(in the rows, 128 means zero)
runs of hidden systems
run 1, gufi (9 x 18)
[[123  92 109 125 135 152 185 117  92 114 143 146 137 120 143 168 209 155]
 [153  79 163  86 133  86 131 104  87  86 108 121 162  91 129 150 129 154]
 [128  81 135 103 120 104 111  85 101 105 166 162 129 195 116 154 148  98]
 [124  85 153 134  89 178 159 144  81  92 123 147 143 134 134 130 183 146]
 [162 115 171  71  99 104  86 111  93  96  92 124 148 133 136 102 129 147]
 [113  95 123  95  96 129  98  95 128 127 132 136  86 204 144 124 172 114]
 [126  95 135  93  90 188 151 131 112 126  89 147 104  96 152 126 177 164]
 [174 127 131  63 137  90  96  78 119 126  90 134 117 119 140 120 151 162]
 [108  65 110 119 131 115 139  71 147 131 134 137  80 163 130 161 182 131]]
run 2, geb (9 x 18)
[[184 193 106  80 127  96 145 110 142 143 152 123 175 123 100 126 103 131]
 [122 124 131 121 149 120 146  97 109  88  57  87 155 156 131 174 166 153]
 [105 122 134 171 113 101 175  97  78 119 145 143 110  74 160 157  81 140]
 [158 153 123  98 117  97 153 119 122 117 191 130 191 160  92 145 104  96]
 [ 87  88 142 107 121 140 137 147  99  90  99  79 159 164 147 167 162 120]
 [ 80 120 123 144 106 137 134 138  76 139 168 161  93 101 174 144  79  96]
 [154 153  98  80 138 109 104 146 126 142 200 143 156 176 119 118 142  95]
 [100  90 123  75 159 149 104 166 117 121  92 101 129 122 165 144 181 137]
 [113 119 106 135 150 138 109 113 104 155 138 202  75  82 156 145  96 114]]
run 3, selip (9 x 18)
[[ 88 104 117 170 129 158 196 146 121 107 157 113 163 150 110 181 149 107]
 [142 200 117 140 127 142 130 193 112 137 136  93 162 121 154  79 139 151]
 [115 122 130 105 129  87  95 143 180 146 163  80 132 159 109 114  79  86]
 [ 87  67 128 147 120 156 171 163 115 112 180 121 142 134 127 156 164 108]
 [146 175 115 143 143 138  97 192 104 147 158 132 135 113 159  63 145 145]
 [138  96 134 118 146  61  85 120 173 142 179 107 115 138 108 107  95 102]
 [103  50 134 146 142 139 170 150 102 108 179 147 141  85 127 165 149 122]
 [166 171 132 172 155 130  99 171  89 128 143 162 148  95 134  78 118 148]
 [159  94 159 131 131  58 103 101 169 119 145 106 137 124  90 108  81 122]]
run 4, selip (9 x 18)
[[107  95 101  98 143 165 155 121 109 121 146 162 140 169 120 188 182 102]
 [140 184 109 132 133 109 113 131  64 124 124 119 120 138 189 100 163 166]
 [141 138 119  64  97  83 114  89 150 155 168 133 108 131 125 125  72  97]
 [123  85 116  98 142 146 162 111  91 104 154 165 162 150 115 194 175 110]
 [149 180 128 132 126 113 108 135  46 109 115 134 138 124 181 101 140 160]
 [153 129 145  74  83  84 103  85 145 137 152 139 120 142 110 115  65 100]
 [125  65 134  89 125 158 154 114  96  95 130 162 155 144 114 180 174 118]
 [144 167 136 134 120 134  88 137  56 113  92 149 120 122 177  91 139 157]
 [155 115 143  86  84  92  97  71 162 140 135 145  93 147 109 105  83 110]]
run 5, maza (9 x 18)
[[115 158 139 125 106 102 129 141 109 139 125 106 124  66 160 115  42 126]
 [142 111 118  72 100 141 150 106 186 141 157 136 148 162  75 153 124  95]
 [108  86 135 183 153 140 161 152  86  91 135 112 149 123 143 147 187 154]
 [115 167 153 119  91 125  97 165 120 133 109  97 134 110 153  91  51 113]
 [134 113 105  73 120 138 118 101 176 142 142 126 124 199  99 140 164 101]
 [118 113 120 171 174 156 131 153  80 110 102 140 128 111 160 138 192 165]
 [147 181 148 128 111 110  79 129 118 134 106 139 125 119 134  91  48 116]
 [141 103  94  75 140 107 133  71 166 149 162 147 107 164 105 160 162 114]
 [129 108 130 167 163 156 159 152  83 113 113 158 142  61 145 149 159 163]]
run 6, navo (9 x 18)
[[121  63 160 141 154  88  99 135  98  89 115  95 130 133 149 124 167 150]
 [117  68 139 119 128 114 122 140 126 142 190 168 115  69 123 137  71  96]
 [162 131 120 115 158 161 103 163 127 119 149 170 175 170  88 122 166 106]
 [122  55 179 171 122 135 131 141 122  88  94 109 130 106 119 116 152 158]
 [117  99 140 125 107 160 111 153 168 158 144 172  99  87 105 113  63  92]
 [149 146 109 151 143 180 105 160 153 137 126 150 131 183 105  91 192 130]
 [135  89 156 163 126 123 130 130 153 125  84  99  97  72 139  93 145 188]
 [131 137 110 121 145 122  83 125 187 176 135 153  82 114 112 108  72  99]
 [149 153  92 180 177 117 127 124 150 133 147 124 128 180 113 111 196 149]]
run 7, navo (9 x 18)
[[191 145 144  99 150  91  76 119 132 135 117 151 135  87 115  83 100 149]
 [120  71 125 138 156  93 100  86 169 123 138 124 101 186 101 150 150 105]
 [129 116 113 197 174 138 180 135 120 126 156 163 142  73 110 164 131 139]
 [179 158 159 128 125 125 107 133 146 109 101 135 181 130  72 102  83 122]
 [ 89  82 141 158 101 140 151 114 184 117 115  88 113 185 100 143 137 108]
 [111 160 105 167 130 184 182 170 141 154 131 137 133  68 131 138 110 135]
 [161 198 138 114 108 132  86 150 149 132  87  97 146 157 125  66 114 138]
 [ 87  93 116 126 107 104 141 109 173 145 132  68  78 146 157 124 153 139]
 [123 174  78 126 178 128 140 155 123 170 154 138 124  67 160 142 111 133]]
run 8, korif (9 x 18)
[[161 210  90 131 163 136 143 148  95 143 145 161 161  97 135 129 121 136]
 [167  91 151 114 127  50 125  71 120 100 140 104 137 134 120 122 143 160]
 [ 76  82 109  90 103 156 170 116 148 152 147 134  98 103 140 182 109 100]
 [160 197 111 172 143 147 169 134  92 121 146 170 176 120 108 137 117 132]
 [157  79 177 118  80  81 137  96 114  89 133  97 144 134 120 106 138 159]
 [ 91  95 120  68  81 192 146 131 146 149 122 156 104 123 129 158 114  91]
 [164 191 107 173 138 160 137 135  82 125 135 178 151 148 127 108 162 145]
 [155  93 163  89  88  80 111 112 119 116 126  91 116 111 153  81 143 172]
 [112 114  95  57 122 168 125 110 163 169 117 166  88 118 127 159 119 101]]
run 9, maza (9 x 18)
[[125 114 141  46  97 121  93 114 145 116  91  90 129 181 131 127 135 111]
 [113 108 120 114 131 180 111 129  80 113  99 172 109 162 158 145 191 129]
 [172 176 138 120 121 111  78 130  67 121 118 164 127 126 158  78 123 152]
 [162 103 129  59 128  87  96  60 141 136 113 151  98 123 123 133 120 133]
 [133  75 129 126 123 161 153 102  92 125 135 208 105  84 132 161 150 143]
 [169 127 164 146  81 102 138 127  90 118 172 155 138  82 126  84  90 150]
 [133  62 152  77  79  91 150  97 169 128 148  95 109 105 119 125 116 138]
 [ 98  66 149 140  79 196 168 150 133 118 121 135 112 111 128 131 157 136]
 [139 151 159 168  65 134 120 151 122 118 136 104 125 154 136  52 127 146]]
run 10, geb (9 x 18)
[[177 168 111 138 169 136 161 120 110 107 110 147 189 127  97 151 164 158]
 [134  76 178 142 127  84 125  97  91  82  88 117 139  95 127 147 104 150]
 [110 101 127 134  86 117 192  83 151 132 168 134 126 124  97 173  86 102]
 [130 141 135 154 107 165 164 162  98  95 153 124 194 180 105 137 157 112]
 [ 96  91 172 112  81 124  91 159  87 105 123 108 122 131 166 106  95 112]
 [ 97 143  93  87  93 134 127 119 152 170 172 134  85 157 147 131 108  88]
 [142 179  87 110 157 159 117 173 106 140 140 129 148 157 154 110 199 141]
 [136 118 138  87 157 107  69 135  98 134  93 137 107  77 173 111 114 146]
 [141 124  88 100 160 102 139  61 164 160 141 160  90 116 117 165 129 126]]
run 11, gufi (9 x 18)
[[126 156 115 150 122 179 155 142  59 107 126 160 148 158 153 136 189 142]
 [138 101 170  98  98  80 118 129 100 102 120  72 133  95 162  98 122 164]
 [111  89 117  52 128 135  80 129 143 145 148 147 110 172 127 142 131  77]
 [119 134 111 152 135 187 147 140  77 123 105 165 115 124 164 136 193 157]
 [158  96 160  95 126  68 104 108 114 119 116 106 117  73 153  99 122 173]
 [119  70 113  90 150 124  91 107 159 140 153 158  99 172 109 149 149  90]
 [129 108 131 174 135 186 157 128  87 109  95 179 123 108 136 147 177 155]
 [182 108 168 114 114  64 103  90 115 107 119 125 131 101 119  92 108 166]
 [118  74 126 119 121 135 106 106 173 128 144 140 109 201  91 137 152  92]]
run 12, fon (9 x 18)
[[145 152 129 159 133  88 107 117 126 149 169 160 107  91 127 106  48 113]
 [181 121 125 142 122 123 141  83 167 132 161 176 131 157  63 120 140 125]
 [141 119 139 210 148 108 179 110 146 109 107  98 142  98 107 134 136 172]
 [122 182 145 173  88 141 141 142 151 127 114 109 148 136 102 109  50 102]
 [131 133 121 121  84 177 158 136 186 135 124 105 135 185  93 114 170 122]
 [107 144 115 136 152 145 146 170 158 139  82  53 135  98 152 120 159 164]
 [106 193  99  99 132 129  87 161 140 158 127  97 123 160 154 113  89  93]
 [126 120  77  71 139 133 135 120 156 165 177 130 106 160 140 142 186 120]
 [132 134  92 109 208  93 140 135 122 142 133 113 144  70 147 168 139 149]]
run 13, korif (9 x 18)
[[108 144 157 201 131 130 136 158 105  83  94  84 174 158 122 129 117 129]
 [103 112 160  95  96 135  91 168 143 108 105  79 154 171 121 113 100  93]
 [105 128 111 123 161 180  89 178 130 124 116 136 142 189 121 134 166  91]
 [119 138 128 146 167 114  75 180  78 114 126 111 132 141 176 100 154 137]
 [124 112 125  70 164  82  55 153 139 144 150 113 121 130 144 115 104  99]
 [112  99  93 146 214 114 105 142 141 146 166 154 117 128 122 160 145 103]
 [112 113 131 187 179  80 127 149  95 117 161 122 133  75 150 140  88 128]
 [129  92 155 133 133  86 115 129 155 124 164 127 151 112  87 139  49  88]
 [105  69 142 192 142 156 149 145 145 112 153 156 137 135  80 154 119  94]]
run 14, muvo (9 x 18)
[[102 156 152 188  93 127 141 132 137 122  85  82 117 117 139 109  63 135]
 [128 155 120  54  60 159 138 126 175 150 115  95 124 165 123 110 125 115]
 [ 91 139  95 129 158 158 140 113 118 123  70 111 115 166 157 175 183 138]
 [109 178 115 138 135 114 114 110 113 146  96 136 102 102 157 140  51 117]
 [144 147  97  37 107 110 134  93 144 156 167 141 127 149 124 149 118 102]
 [105 113  89 133 186 121 173 109  95 121 142 137 139 120 145 203 170 134]
 [121 154 136 167 133 105 151 132  98 124 154 152 155  85 120 150  41 102]
 [132 106 133  79  75 123 156 130 122 122 208 130 160 155 107 132 124  93]
 [ 93  96 126 158 145 170 168 171  80 102 139 128 155 118 149 160 178 133]]
run 15, muvo (9 x 18)
[[116  75 128 100 137 147 146 146 164 155 124 143 108  37 123 145  99 130]
 [172 157 124 169 124 140 143  90 129 115 139 186 148 182  73 128 140 121]
 [123 111 145 138 121  61 141 123  91 100 149  66 138 121 168 118 143 163]
 [118  97 144 103 113 182 152 169 175 143 106 129 140  63 101 134  94 117]
 [141 145 133 176 104 147 129  90 119 104 116 159 128 219  97 126 152 115]
 [112 137 132 122 112  92 128 139  93 123 122  68 113 101 197 104 134 167]
 [133 124 130  70 128 184 117 151 175 149  83 148 140  97  99 140  98 105]
 [129 127 118 165 129 111 120  61 110 113 123 165  97 206 122 145 157 126]
 [132 153 115 113 133  87 143 136 101 145 139  95 118  58 185 114 114 170]]
run 16, fon (9 x 18)
[[138 155 118 142  83 112 156  83 108 121 121 101 102 169 162 106 179 171]
 [128 143 122  74  98 128 152 105 155 155  85 105 106  65 147 132  89 150]
 [147 187 102 108 139 147 108  86 123 135  69 160 119 182 125 144 144 127]
 [122 145 104 122  94 102 186  80  89 128 142 105 110 131 176 145 167 167]
 [137 150 122  58 117 127 147 100 134 139  89 131 141  76 130 166  74 128]
 [129 151 112 122 131 145 133  73  92 107  89 160 133 199 123 174 162 121]
 [104 123 125 112  86 124 199 104  74 113 135 112 129  95 173 159 141 157]
 [139 136 146  52 108 145 120 116 114 115  73 141 161 110 121 159  82 111]
 [108 106 131 129 116 149 127  91  78  94  95 148 116 192 147 161 183 129]]

runs to name
run 17 (2 x 18)
[[137 139  73  89 198 144 126 158 167 163 139 125 136 109 123 146 171 133]
 [135 132 148 190 185  82  86 149 103  99 104  97 143 121 140 106 123 149]]
 : navo
run 18 (2 x 18)
[[112 143  99  50 101 109 155  87 153 154 130  99 113 135 143 170 109 114]
 [106 153  79 120 157 147 188  96 119 138 119 143 135 128 134 209 141 120]]
 : muvo
run 19 (2 x 18)
[[126 114 111 162 166 184 119 137 166 131 105 164 122 176  88 137 173 114]
 [127 165 114 210 175  98 103 142  94 129 138 125 109 125 165  97 131 149]]
 : maza
run 20 (2 x 18)
[[ 72 100 137 134  87 181 130 156 172 131 101  90 107 172 128 126 130  98]
 [131 190 118 145 153 185 108 193 119 129  84 124 164 144 131 106 143 125]]
 : korif
run 21 (2 x 18)
[[151  89 142 178 164 111 169 126 100  99 157 153 163  80 107 155 145 154]
 [131 120 176 175 113 106 126 134 111  90 127 126 172 125  91 130  53 102]]
 : fon
run 22 (2 x 18)
[[131  97 145  86 120 119 161  99 125 118  97 138 141  54 118 176  76 134]
 [128 145 118 170  94 132 170  71 119 121 150 171 128 179  94 157 104 102]]
 : korif
run 23 (2 x 18)
[[135 103 155  51  52 168 136 137 140 119 125 127 153 148 107 121 120 106]
 [ 73  99 126 122 113 203 128 163 112 127  88 136 101 138 161 146 157 115]]
 : navo
run 24 (2 x 18)
[[167 100 141 109 121 115 175 118 121 117 135 125 153  52 119 129 146 182]
 [136 140 143 131 172 137  84 149 117 119  83 160 156  95 110 140  66 104]]
 : selip
run 25 (2 x 18)
[[144 171 100  89 183 159 105 153  93 127  88 151 160 129 144 150 160 132]
 [131 134 121 123 146  54  94  90  82 115 147 111 111 174 169 122 151 139]]
 : korif
run 26 (2 x 18)
[[141 188 119  90 127 147  75 140 116 147  71 139 110 125 163  96 110 136]
 [151 162  94 118 153  79 115  69 140 155 115 126  80 135 153 120 152 163]]
 : geb
run 27 (2 x 18)
[[153 147 132 198 142 120 141 157 117 137 178 155 144  82 116  93 100 140]
 [130 103 136 120 133  72 135 119 200 143 150  71 126 102 103 123  83 125]]
 : maza
run 28 (2 x 18)
[[141 120 124  63 163  97 134 132 122 122  96  81 158  77 150 151 147 162]
 [114 128 112 136 155 126 153  74 103 124  97 177 115 103 128 199  94 119]]
 : geb
run 29 (2 x 18)
[[159  93 146 128 162 121 137 101 166 108  86 136 162 105  68 160 117 133]
 [101 115 144 214 140 147 134 120 149 108 108 139 131 160  85 153  84  90]]
 : navo
run 30 (2 x 18)
[[137 130 138  81 103 102 127  85 187 130  83  86 127 138 101 140  82 121]
 [ 99 151  95 172 137 181 157 102 135 138  77 151  95 159 133 163 162 130]]
 : fon
run 31 (2 x 18)
[[102  99 146  64 126 117 111 117 110 111  85 117 138 111 142 176  75 100]
 [ 99 120  88 162 139 118 162  85 105 134 173 156  98 169 137 177 146 109]]
 : geb
run 32 (2 x 18)
[[155 113 135  58 116 100 105  95 102 117  93 117 114 122 163 115 168 168]
 [113 114 127 111 128 105  98  74  96 132  87 154  69 109 172 145  99 135]]
 : fon
run 33 (2 x 18)
[[141 114 141  99 117 155 156 170 186 141 133 110 169  78  81 125  95 116]
 [135 104 152 182 138 160 125  93 105  87  69 180 135 158  94 156 140 129]]
 : korif
run 34 (2 x 18)
[[101 134 124  63  84 139 171 118  81 114 134 125 159 138 149 183 111 101]
 [149 136 144  78  97 143 148 144  72  91 137 127 196 156 126 142 154 125]]
 : maza
run 35 (2 x 18)
[[155 144  92 121 166  86  95  92 156 152 130 117  90 163 142 104 182 157]
 [ 93  96  99  94 147  98 155  98 126 150 149 120  91  80 167 179 111 128]]
 : selip
run 36 (2 x 18)
[[148  92 151 109 140  70  94  89  84  99 105 118 114 122 161 119 155 167]
 [123 108 107  82 109 124 192  92 145 153 152 139 116  70 127 176 102 132]]
 : geb
run 37 (2 x 18)
[[138 120 117 120  81  97 154  57 138 124 160 131 107 199 115 137 152 124]
 [120 129 118 116 122 151 182 129  94 123 100 110 126  77 171 146 177 181]]
 : maza
run 38 (2 x 18)
[[123 145 126 118 125  88 144  83 145 112 129  99 162 187  97 173  93  93]
 [ 91 139 116 164 121 138 215 126 105 106 141 104 169 135 124 187 128 120]]
 : navo
